In the data rows, the value 50 means zero.
Each row has a hidden score. How much does it go up from the first row of each pair to the second? 15 means little or no change, 30 a big rise and 0 a big fall. The score is a weighted sum of the row's numbers plus the product of two more (or one squared), each taken from its middle value.
np.array([54., 33., 57., 61., 37., 49., 60., 58., 41., 40.])
np.array([57., 42., 59., 29., 66., 62., 52., 51., 76., 46.]) 14
np.array([85., 55., 58., 46., 57., 55., 54., 25., 58., 43.])
np.array([60., 58., 46., 32., 52., 57., 56., 70., 50., 53.]) 6
np.array([16., 15., 53., 59., 52., 37., 42., 59., 53., 56.])
np.array([58., 69., 50., 27., 44., 58., 57., 65., 31., 48.]) 5
np.array([83., 63., 58., 40., 55., 56., 54., 28., 45., 40.])
np.array([41., 56., 44., 62., 52., 48., 48., 29., 33., 56.]) 7
np.array([59., 63., 45., 31., 51., 61., 56., 60., 55., 51.])
np.array([69., 57., 43., 80., 41., 36., 38., 46., 28., 50.]) 18
np.array([38., 20., 45., 67., 47., 50., 55., 48., 52., 50.])
np.array([29., 60., 47., 43., 49., 55., 51., 43., 37., 51.]) 21
np.array([54., 49., 41., 73., 41., 33., 44., 26., 24., 51.])
np.array([57., 88., 59., 51., 45., 57., 58., 61., 40., 50.]) 13
np.array([52., 59., 46., 31., 50., 59., 57., 60., 58., 52.])
np.array([17., 15., 52., 68., 54., 39., 43., 53., 63., 58.]) 20
np.array([13., 11., 53., 59., 55., 38., 41., 54., 62., 58.])
np.array([59., 44., 42., 74., 44., 33., 45., 29., 30., 55.]) 9
np.array([20., 17., 63., 41., 57., 52., 44., 76., 83., 47.])
np.array([40., 39., 52., 64., 51., 46., 39., 29., 56., 56.]) 9
np.array([58., 70., 50., 27., 46., 58., 56., 72., 29., 48.])
np.array([68., 61., 40., 72., 39., 45., 46., 38., 29., 46.]) 16
np.array([14., 26., 52., 64., 50., 38., 44., 54., 52., 55.])
np.array([53., 64., 49., 25., 43., 52., 51., 80., 41., 53.]) 10
np.array([80., 38., 51., 51., 53., 44., 50., 30., 61., 53.])
np.array([64., 58., 39., 82., 43., 30., 42., 42., 31., 54.]) 11
np.array([23., 50., 44., 56., 50., 49., 49., 29., 29., 54.])
np.array([49., 51., 63., 35., 64., 62., 59., 59., 70., 45.]) 17
np.array([64., 36., 46., 9., 61., 62., 55., 58., 72., 55.])
np.array([69., 37., 45., 16., 60., 62., 56., 57., 82., 59.]) 16
np.array([54., 71., 54., 57., 39., 51., 58., 47., 35., 45.])
np.array([43., 64., 50., 56., 41., 51., 56., 39., 37., 44.]) 13
np.array([58., 61., 59., 62., 40., 51., 61., 50., 50., 47.])
np.array([27., 37., 63., 33., 62., 58., 51., 88., 74., 42.]) 18
np.array([64., 38., 54., 17., 70., 62., 56., 60., 72., 53.])
np.array([63., 65., 49., 60., 36., 50., 55., 39., 26., 39.]) 22
np.array([55., 84., 53., 29., 45., 58., 56., 65., 27., 47.])
np.array([15., 16., 61., 43., 57., 50., 45., 75., 80., 50.]) 23
np.array([25., 46., 42., 60., 50., 49., 47., 31., 39., 53.])
np.array([14., 16., 52., 64., 54., 38., 43., 57., 63., 59.]) 25
np.array([69., 62., 39., 79., 43., 31., 40., 55., 29., 55.])
np.array([45., 26., 57., 64., 43., 47., 59., 51., 46., 44.]) 13
np.array([53., 68., 48., 28., 44., 54., 50., 81., 39., 52.])
np.array([32., 16., 53., 57., 50., 42., 47., 89., 62., 55.]) 23
np.array([60., 58., 46., 33., 51., 60., 53., 58., 57., 50.])
np.array([28., 43., 42., 57., 47., 46., 50., 29., 33., 50.]) 16
np.array([52., 61., 44., 64., 39., 54., 40., 21., 29., 46.])
np.array([55., 30., 57., 64., 39., 49., 63., 60., 37., 41.]) 16
np.array([64., 36., 58., 32., 67., 60., 53., 52., 85., 49.])
np.array([42., 64., 49., 58., 41., 49., 54., 48., 42., 45.]) 16
np.array([74., 64., 61., 36., 60., 58., 51., 34., 57., 45.])
np.array([22., 17., 54., 65., 52., 37., 46., 69., 63., 59.]) 20
np.array([14., 25., 50., 61., 48., 43., 47., 58., 54., 51.])
np.array([15., 7., 58., 53., 56., 44., 42., 74., 79., 53.]) 22
np.array([62., 73., 35., 80., 39., 31., 39., 45., 17., 49.])
np.array([53., 63., 48., 27., 44., 55., 51., 82., 40., 50.]) 13
np.array([73., 63., 61., 36., 60., 57., 51., 32., 57., 43.])
np.array([25., 25., 51., 62., 51., 41., 43., 43., 49., 57.]) 14
np.array([61., 57., 59., 30., 65., 60., 52., 45., 63., 44.])
np.array([68., 57., 61., 32., 62., 57., 51., 38., 61., 44.]) 17
np.array([59., 66., 56., 56., 38., 51., 58., 43., 39., 43.])
np.array([68., 73., 38., 79., 39., 30., 39., 44., 21., 49.]) 15
np.array([69., 33., 48., 12., 63., 64., 56., 60., 82., 58.])
np.array([69., 68., 37., 76., 41., 35., 39., 44., 31., 50.]) 23
np.array([67., 68., 36., 78., 40., 29., 40., 44., 20., 49.])
np.array([34., 51., 47., 51., 53., 54., 52., 48., 44., 55.]) 9
np.array([38., 53., 44., 63., 51., 49., 46., 26., 33., 55.])
np.array([68., 63., 42., 54., 45., 50., 44., 55., 59., 54.]) 18
np.array([13., 2., 59., 50., 56., 44., 40., 68., 76., 52.])
np.array([26., 27., 47., 66., 46., 47., 50., 52., 47., 49.]) 2
np.array([68., 55., 61., 40., 67., 66., 58., 59., 89., 49.])
np.array([30., 39., 45., 60., 47., 49., 53., 28., 35., 51.]) 14
np.array([67., 68., 40., 77., 37., 32., 39., 40., 16., 49.])
np.array([69., 60., 42., 79., 41., 39., 38., 45., 35., 50.]) 11
np.array([65., 69., 37., 78., 41., 32., 38., 43., 21., 52.])
np.array([61., 33., 45., 10., 64., 62., 54., 59., 74., 55.]) 8
np.array([61., 60., 56., 33., 64., 60., 50., 46., 74., 45.])
np.array([63., 53., 59., 35., 66., 60., 52., 46., 80., 50.]) 14
np.array([19., 26., 49., 67., 46., 45., 49., 51., 49., 49.])
np.array([64., 65., 34., 78., 38., 33., 40., 44., 23., 48.]) 17
np.array([58., 66., 53., 58., 38., 51., 54., 43., 34., 40.])
np.array([65., 67., 42., 64., 37., 45., 47., 37., 20., 41.]) 14
np.array([31., 35., 45., 64., 52., 48., 50., 26., 41., 57.])
np.array([67., 55., 58., 33., 67., 59., 51., 46., 74., 50.]) 19
np.array([64., 56., 60., 33., 68., 61., 50., 53., 75., 51.])
np.array([21., 17., 53., 59., 48., 38., 47., 74., 53., 54.]) 26
np.array([69., 29., 45., 15., 62., 62., 56., 65., 84., 58.])
np.array([70., 54., 60., 36., 61., 57., 51., 37., 63., 45.]) 23
np.array([39., 31., 55., 67., 50., 44., 51., 50., 57., 53.])
np.array([62., 55., 56., 32., 64., 62., 51., 46., 69., 44.]) 14
np.array([45., 52., 56., 36., 41., 44., 48., 99., 55., 50.])
np.array([62., 41., 58., 33., 69., 61., 51., 51., 89., 49.]) 5
np.array([73., 64., 41., 70., 39., 42., 46., 39., 31., 47.])
np.array([61., 45., 52., 17., 67., 62., 53., 51., 64., 49.]) 10
np.array([58., 86., 56., 41., 45., 57., 58., 70., 32., 51.])
np.array([59., 59., 42., 66., 36., 53., 38., 34., 29., 46.]) 11
np.array([25., 51., 48., 54., 51., 51., 49., 34., 32., 53.])
np.array([55., 84., 59., 50., 40., 55., 58., 49., 32., 46.]) 20
np.array([26., 47., 45., 53., 49., 48., 48., 30., 28., 55.])
np.array([62., 55., 37., 77., 39., 31., 40., 36., 22., 51.]) 18
np.array([29., 24., 48., 65., 45., 48., 52., 48., 45., 46.])
np.array([54., 49., 51., 42., 54., 56., 52., 42., 60., 43.]) 20
np.array([25., 25., 63., 39., 62., 56., 50., 86., 89., 47.])
np.array([77., 67., 38., 82., 44., 27., 41., 41., 32., 54.]) 14
np.array([61., 51., 43., 27., 53., 60., 57., 63., 64., 56.])
np.array([25., 28., 50., 69., 51., 43., 45., 62., 63., 55.]) 19
np.array([34., 46., 41., 57., 44., 49., 53., 30., 33., 46.])
np.array([77., 64., 38., 71., 42., 29., 42., 31., 24., 51.]) 25
np.array([38., 38., 55., 64., 47., 46., 51., 49., 51., 48.])
np.array([38., 31., 42., 57., 50., 51., 48., 23., 49., 49.]) 11
np.array([62., 65., 56., 59., 43., 49., 58., 56., 49., 47.])
np.array([45., 63., 51., 59., 40., 49., 57., 43., 41., 45.]) 13
np.array([29., 11., 54., 62., 52., 39., 47., 75., 61., 59.])
np.array([32., 34., 54., 66., 47., 44., 49., 43., 46., 51.]) 9
np.array([36., 54., 43., 58., 47., 49., 47., 20., 21., 51.])
np.array([41., 58., 48., 39., 52., 58., 54., 58., 59., 54.]) 15
np.array([54., 58., 47., 31., 52., 59., 57., 64., 55., 53.])
np.array([39., 65., 46., 31., 46., 59., 56., 53., 46., 49.]) 17
np.array([23., 48., 45., 51., 49., 52., 49., 34., 34., 54.])
np.array([55., 82., 53., 31., 44., 59., 56., 66., 25., 49.]) 15
np.array([72., 72., 38., 85., 39., 35., 39., 48., 26., 50.])
np.array([32., 30., 54., 67., 52., 43., 48., 49., 61., 55.]) 17
np.array([57., 47., 58., 31., 67., 61., 52., 47., 76., 46.])
np.array([54., 89., 54., 34., 43., 57., 55., 65., 22., 47.]) 15
np.array([66., 67., 41., 67., 37., 46., 37., 30., 32., 45.])
np.array([43., 68., 52., 57., 40., 50., 55., 48., 39., 45.]) 15
np.array([26., 31., 54., 63., 49., 43., 46., 49., 51., 52.])
np.array([56., 60., 60., 63., 42., 51., 60., 49., 52., 48.]) 13
np.array([35., 55., 46., 40., 47., 55., 53., 57., 40., 51.])
np.array([27., 21., 51., 65., 53., 39., 44., 48., 59., 61.]) 20
np.array([63., 64., 53., 56., 37., 51., 56., 35., 29., 42.])
np.array([49., 52., 62., 33., 63., 64., 58., 61., 69., 45.]) 11
np.array([51., 37., 47., 55., 55., 53., 50., 40., 53., 49.])
np.array([31., 29., 46., 63., 44., 49., 54., 39., 45., 47.]) 14
np.array([11., 24., 51., 60., 51., 39., 44., 51., 55., 54.])
np.array([28., 41., 50., 58., 50., 43., 38., 28., 50., 55.]) 13
np.array([88., 53., 56., 47., 56., 54., 53., 35., 56., 41.])
np.array([66., 39., 56., 32., 61., 56., 54., 35., 70., 48.]) 14
np.array([17., 18., 51., 67., 52., 41., 45., 61., 66., 57.])
np.array([52., 69., 47., 30., 44., 54., 51., 80., 36., 51.]) 12
np.array([22., 15., 53., 62., 53., 39., 45., 60., 61., 60.])
np.array([33., 55., 43., 59., 48., 48., 47., 22., 22., 52.]) 7
np.array([58., 62., 45., 29., 47., 56., 53., 65., 40., 50.])
np.array([31., 59., 47., 43., 49., 57., 52., 52., 42., 51.]) 15
np.array([64., 54., 39., 76., 40., 30., 43., 31., 20., 52.])
np.array([11., 26., 51., 62., 49., 41., 44., 55., 52., 53.]) 16
np.array([34., 66., 48., 33., 49., 59., 52., 52., 46., 51.])
np.array([62., 48., 58., 29., 66., 62., 51., 49., 76., 44.]) 15
np.array([45., 54., 55., 35., 41., 45., 47., 99., 59., 50.])
np.array([31., 41., 42., 64., 51., 48., 46., 27., 42., 58.]) 2
np.array([56., 88., 60., 48., 41., 56., 59., 53., 34., 45.])
np.array([58., 56., 55., 35., 63., 61., 50., 46., 75., 45.]) 12
np.array([15., 10., 55., 53., 55., 40., 41., 58., 66., 58.])
np.array([61., 37., 45., 9., 58., 63., 55., 59., 68., 54.]) 1
np.array([35., 29., 46., 63., 43., 50., 54., 37., 48., 48.])
np.array([54., 88., 54., 33., 43., 58., 56., 65., 27., 49.]) 20
np.array([56., 66., 57., 53., 41., 50., 56., 37., 47., 44.])
np.array([29., 39., 43., 62., 51., 48., 47., 21., 38., 55.]) 6
np.array([55., 48., 63., 39., 68., 64., 59., 69., 82., 49.])
np.array([59., 61., 45., 34., 53., 59., 57., 66., 63., 54.]) 15
np.array([78., 61., 62., 35., 61., 57., 53., 29., 57., 43.])
np.array([25., 28., 54., 64., 48., 41., 47., 52., 51., 53.]) 14
np.array([42., 59., 42., 60., 46., 43., 48., 17., 20., 51.])
np.array([64., 45., 57., 24., 70., 61., 54., 55., 75., 51.]) 11
np.array([69., 63., 41., 78., 38., 35., 39., 51., 16., 47.])
np.array([58., 49., 54., 15., 68., 63., 54., 57., 68., 48.]) 11
np.array([67., 55., 61., 36., 68., 58., 52., 48., 73., 49.])
np.array([25., 15., 55., 63., 51., 40., 45., 78., 63., 58.]) 23
np.array([44., 52., 47., 39., 52., 60., 57., 60., 54., 54.])
np.array([13., 7., 59., 48., 56., 46., 43., 73., 76., 51.]) 28
